In the rows, zero is written as 128.
The rows below come in pairs that one turn or mirror swaps. Which row does each named row swap with?
The rows were stretched afterwards, more along some directions than others.
Nuru: [123 135 142  92 130 102 130 123 121 133 173 110 119 132 112 143 113 125
 164 134 142 132 143 115 117 103 147 125 114 117]
dun: [151 152 160 120 128 104 142 129 106 100 154 115 116 115 130 149 138 115
 155 169 121 121 142 109 151 132 138 153 135 108]
Sesi: [181 135 141 126 116  93 153 128 130 125 159 126 135 123 150 122 106 129
 156 132 115 138 138 134 153 124 153 156 131  91]
gib: [127 127 137 125 145  95 149 134 162 124 171 120 117 127 116 135 119 151
 136 152 153  77 141 135 155 118 127 129 135 142]
Sosuf: [124 138 137 105 141 109 127 132 124 123 184 111 129 137 103 144 118 110
 160 143 150  95 135 145 122 102 162 147 131 124]
ret: [106 123 134 119 150  89 137 130 127 150 150 111 118 140 123 130 120 144
 160 122 119 126 128 121 134 115 136 124 150 138]
tis: [147 110 146 112 126 113 160 133 149 139 177 124 114 137 127 120 105 154
 150 123 123 123 165 119 153 122 139 148 127 110]
vak: [157 134 134 139 142 111 152 140 126  93 149 128 106 114 134 128 125 122
 128 147 125 108 159 121 158 134 106 156 132 112]
fole: [175 137 146 131 142 113 146 131 126 121 142 135 119 126 144 139 135 127
 134 144 126 122 127 152 133 136 151 164 123 106]
Kabo: [132 119 146 119 143 122 147 120 118 126 146 109 111 118 137 122 133 136
 148 146 130 122 143 106 137 104 129 118 111 128]
Bopa: [133 145 127 128 156  88 133 137 157 150 167 104 147 127 135 131 100 117
 146 130 113 127 153 133 138 118 148 137 128 129]
pigel: [140 138 163 134 137 110 127 120 127 131 145 122 123 134 120 143 123 113
 162 152 119 130 122 109 132 123 148 134 107 132]
zipa: [155 113 143  97 105 112 134 104 141 129 150 131 117 108 147 153 122 143
 157 130 132 118 147 129 131 161 153 155 132  97]
kiku: [139 143 118 121 122 133 141 130 139 109 159 125 127 118 104 150 117 113
 146 140 132 117 127 153 135 160 154 183 143  79]
tovil: [143 127 150 143 145 118 156 143 144 105 136 121 109 117  99 131  99 114
  83 146 142 119 148 117 159 106 142 140 112 126]
rin: [130 139 149 103 133  84 114 121 125 121 141 109 109 115 124 133 140 121
 139 153 138 122 151 137 143 120 166 139 146 139]
febal: [106 135 127 126 160 109 154 153 146 123 178 106 130 141 104 105 111 127
 157 137 116 104 149 128 125 108 123 128 135 133]
puvi: [150 157 144 120 123  83 131 115 130 120 178 119 130 119 137 131 123 126
 186 153 127 134 130 137 135 127 153 136 136 117]
mege: [158 125 135 131 143 109 149 145 155 112 150 118 117 123 128 149 113 124
 127 145 144  77 150 158 154 134 145 153 144 123]
Kosul: [135 145 126 125 122 114 159 145 137 126 187 138 154 124 130 139 105 129
 168 126 103 119 136 143 130 151 142 180 134  83]
rapuv: [152 158 153 120 149  70 142 131 136 134 173 121 132 108 151 129 135 138
 154 156 117 115 160 131 139 103 154 138 140 143]
Lapiz: [125 107 142 101 127  87 148 122 142 128 183 121 118 128 135 113 115 147
 162 143 137 127 170 113 135 121 126 120 116 137]
mukul: [125 141 136 104 139 106 135 132 141 126 154 101 117 121 107 137 129 134
 159 126 129 121 151 141 119 133 156 131 147 118]
Disov: [174 147 157 142 115 110 150 142 123 129 136 116 121 120 153 125 109 136
 163 144 106 148 131 117 167 103 147 166 129  93]
miv: [127 128 138 119 120 124 160 121 134 116 187 114 128 135 112 124 120 130
 153 136 119 108 166  99 143 131 115 106 108 121]
Vok: [127 134 123 105 134 105 141 120 116 115 167 120 117 122 113 132 122 120
 160 138 136 139 122 126 111 130 129 140 108 107]
gotik: [162 146 133 113 134 121 162 120 125 116 186 116 132 146 127 151 121 117
 145 171 129  99 133 137 142 131 140 167 122  94]
Vufe: [127 151 136 119 129 107 136 143 122 138 151 122 136 102 127 126 123 120
 147 127 111 137 133 116 124 118 163 143 122 112]
Domu: [160 141 148 144 119  96 155 118 116 119 155 119 138 126 145 112 131 125
 180 165 110 117 118 115 171 116 138 146 139 109]
zud: [168 142 147 130 128 116 140 119 153 110 190 129 156 128 110 130 111  93
 163 173 123 118 136 140 135 141 165 154 101  97]
gono: [123 142 132 129 134 132 141 137 146 123 169 119 131 128 113 152 116 112
 124 127 125  97 130 137 141 141 152 157 151 106]
dumi: [144 130 126 114 126 104 151 119 139 113 179 133 140 134 103 143 107  97
 113 151 147 121 128 143 142 140 156 156 106 105]
fis: [131 136 134 140 136 139 150 131 143  93 179 121 145 126  92 158 103  94
 110 145 132  90 131 135 137 160 144 159 110  94]
Mozev: [181 134 135 144 127 101 144 128 133 120 158 105 137 133 136 102 105 109
 174 147 104 107 131 137 157 131 148 169 136  97]
riso: [118 144 137 127 160  96 145 140 131 143 166 107 130 122 112 142 119 129
 156 157 133 111 118 138 138 126 159 160 133 114]
nebid: [146 139 137 138 115 133 146 122 150 106 181 122 140 144 106 146  85 104
 168 156 140 117 138 130 144 130 134 145  98  97]
taval: [151 122 146 131 119 104 171 126 144 112 176 132 123 118 119 130 121 143
 124 142 130  81 138 135 168 146 144 141 130 124]
Piru: [117 127 134 111 125 101 144 120 137 136 143 120 113 123 132 152 119 144
 156 138 149 126 117 119 137 132 129 137 119 126]
lon: [157 143 138 114 133  76 145 138 154 120 159 111 129 114 123 140 118 112
 154 147 123 127 141 150 153 150 177 173 145 109]
gola: [130 123 155 104 124 126 143 117 137  98 198 116 126 128  90 138 117 114
 139 143 137  87 168 119 132 139 151 132 108 126]
bes: [128 152 144 119 150  84 118 135 117 151 169 107 127 132 146 114 129 135
 162 135 105 136 122 125 128  85 145 126 144 124]
zere: [170 157 141 140 135 133 149 163 128 110 162 114 127 139 121 129 116 109
 128 125 112 104 130 137 140 115 140 171 135  86]
dozi: [142 136 139 108 124 104 123 119 141 135 180 128 143 127 111 147  88 108
 158 128 142 117 110 149 125 115 183 161 113 101]
bim: [122 119 129 130 148 116 128 101 164 133 163 110 149 147 126 118 117 114
 160 159 128 103 133 122 142 136 134 114 129 130]
rikeb: [139 150 129 126 139 115 138 138 117 115 169 141 128 127 129 132 118 120
 106 135 139 128 136 137 137 110 129 161 125 107]
disiz: [180 151 145 115 120 111 138 115 128  83 185 123 137 130 121 131 127 101
 143 165 127 105 148 134 148 142 147 173 130  89]
sef: [145 142 139 102 124 104 137 115 128 132 162 122 120 127 106 129 134 114
 131 129 127 127 135 123 141 120 162 141 126 116]
bemat: [152 126 142 136 147  94 156 140 169 130 174 129 138 116 133 132 106 136
 132 145 125  86 132 152 157 141 165 175 141 119]
Ripop: [126 107 127 119 105 118 173 145 142 130 182 121 131 111 134 128  87 145
 165 141 136 128 134 118 152 141 128 154 102  93]
Nela: [134 149 145 122 118 102 127 148 130 118 189 128 138 128 119 132  91 129
 138 104 124 113 136 144 114 110 164 160 120 106]
kizik: [144 127 141 108 129  92 149 139 127 136 194 123 104 135 133 118 121 159
 178 150 137 113 125 133 130 110 126 137 129 124]
paro: [130 142 156 126 147 107 143 151 150 146 167 107 131 124 147 132 133 155
 179 134 106 109 142 120 133 130 145 139 150 112]
sosam: [137 137 125 116 133  88 144 133 141 123 177 116 123 132 103 151  91 109
 171 149 143  95 120 157 150 137 154 180 140 110]
roduk: [160 138 145 134 124 110 138 116 127 131 155 133 144 111 129 158 110 106
 134 133 123 124 106 140 146 137 178 165 119 103]
Sopa: [148 143 131 133 129 125 140 129 117 110 142 134 143 126 120 135 117  98
 124 124 114 140 152 128 136 127 140 162 116  92]
Vebi: [139 139 132 132 147 127 142 135 142 143 171 118 151 140 140 140 108 123
 144 145 114 122 124 143 138 120 147 154 122  83]
somet: [141 119 137 105 126 103 157 132 158 124 182 124 128 118 138 118 107 157
 156 130 126 112 182 127 136 129 145 142 137 110]
Gizil: [152 126 149 122 143  78 141 127 133 131 173 108 137 139 133 117 103 129
 171 123 104 131 130 127 136 136 151 133 132 113]
taf: [138 147 138 100 141 108 123 125 134 143 148  99 121 125 125 152 130 120
 161 146 136 123 119 147 124 115 180 149 137 110]
febu: [138 148 130 114 112 110 150 128 126 112 172 128 128 126 101 137 107 113
 128 135 131 119 134 117 141 119 148 151 122 104]
pake: [144 145 134 122 144 130 164 119 113 109 170 115 128 132 129 123 138 116
 101 151 120 107 167 112 154 120 126 133 125 114]
kinu: [119 131 143 146 138 139 159 147 151 116 154 118 125 119 131 122 121 138
 129 136 115 106 170 108 156 122 115 133 138 117]
didom: [119 136 144 144 133 116 152 120 155 121 163 110 155 135 124 117 114 134
 158 155 112 107 122 118 141 138 147 124 114 103]
nodof: [140 134 132 111 129 115 142 135 123 120 161 129 132 126 117 144 107 119
 135 109 134 125 142 133 119 128 133 144  95  96]
rof: [148 132 134 125 127 113 142 123 128 126 170 115 136 120 133  86 126 124
 145 150 114 126 140 116 147  99 136 139 121 105]
Vele: [151 119 135 150 123 104 152 129 162 122 164 138 151 116 124 134  77 120
 160 127 117 136 136 134 143 148 145 158 102 100]
gura: [111 117 127 115 143 109 141 129 154 159 197 113 141 137 110 132 101 140
 147 141 137 103 110 144 136 119 163 148 132 111]
ras: [135 134 134 112 140 126 154 126 130 107 165 116 117 125 116 124 138 121
 131 164 137  94 137 118 140 125 126 155 115 112]
kasof: [140 124 130 110 120 117 168 151 138 112 154 111  98 130 119 138 110 137
 150 143 140 121 156 123 154 128 116 164 117 101]
vazi: [149 142 140 115 127  99 153 135 136 121 209 127 140 124 117 144 107 127
 136 116 117 112 156 143 136 144 164 149 133 109]
fegas: [145 118 139 140 123 124 154 128 145 114 138 115 120 144 112 143 102 117
 119 166 139 106 132 138 180 140 145 161 125 106]
Rozub: [133 122 121 108 135 102 145 134 152 115 186  99 141 117 108 115 100  97
 149 149 139 114 135 145 131 136 170 142 120 113]
Rufe: [146 127 145 119 129 104 150 116 127 127 155 116 123 125 145 101 118 142
 175 155 125 130 124 113 149 102 134 130 118 106]
gem: [125 133 140 119 141  98 140 116 148 149 185 120 142 127 132 148 113 132
 132 123 119  93 155 129 146 134 161 131 143 140]
zamu: [154 153 116 112 148 107 159 133 117 132 171 109 134 132 154 135 125 129
 139 149 113 141 137 137 140 137 131 170 133  80]
pize: [188 152 146 112 117 108 145 122 119 101 155 123 123 134 128 144 127 108
 163 139 121 141 144 145 135 140 160 182 120  90]
kupe: [130 123 142 141 136 101 153 139 149 114 165 121 125 105 140 122 118 151
 139 129 119  93 155 123 146 139 122 128 135 130]
tosos: [139 138 154 119 119  92 141 112 152 130 187 120 147 133 119 151 108 146
 179 145 125  95 125 140 144 121 159 155 134 115]
tabip: [175 139 140 134 131 116 144 125 146  91 145 122 142 120 125 131 103  89
 122 147 132 135 153 140 146 137 157 169 109  99]
navam: [124 126 140 157 128 120 147 143 160 117 143 115 118 120 107 111  97 133
 161 137 116 119 151 109 163 119 121 137 134 126]
sogev: [161 139 150 148  95 129 156 144 134 110 151 126 128 128 111 136  85 126
 156 117 104 138 148 114 159 133 131 164 120  86]
fuves: [136 131 130 134 151 107 139 124 155 114 163 125 131 121 110 165 115 107
 134 152 134  92 131 143 149 166 148 159 136 113]
bipin: [151 136 134 130 144  90 160 127 141 104 158 108 127 120 128 112 117 115
 177 177 124 110 152 136 165 135 135 162 138 107]
Tad: [154 163 146 113 133 102 148 121 115  95 167 114 125 125 114 120 143 126
 133 158 132 108 141 134 139  85 137 148 125 115]
sif: [130 122 152 119 119  96 139 138 175 135 157 107 108 138 104 139 100 134
 162 133 143 107 144 143 157 127 162 148 150 136]
zigo: [134 143 153 128 130  90 146 127 138 134 138 117 114 131 115 148 124 135
 172 141 131 133 126 117 147 118 142 133 116 139]
Bilob: [146 115 128 125 134 126 164 154 142 136 172 113 130 136 137 118  92 143
 158 128 111 116 139 135 136 135 150 162 133  90]
Fisov: [152 144 149 117 106 133 160 131 135  96 143 117 110 128 109 136 131 114
 140 159 138 133 155 125 160 135 137 169 122  88]

tosos pairs with Tad
sogev pairs with mukul
gem pairs with pake
Disov pairs with taf
Vele pairs with Vok
ret pairs with Sopa
febal pairs with Kosul
bemat pairs with ras
puvi pairs with nebid
Sesi pairs with Nuru
Gizil pairs with nodof
zipa pairs with tovil
riso pairs with Mozev

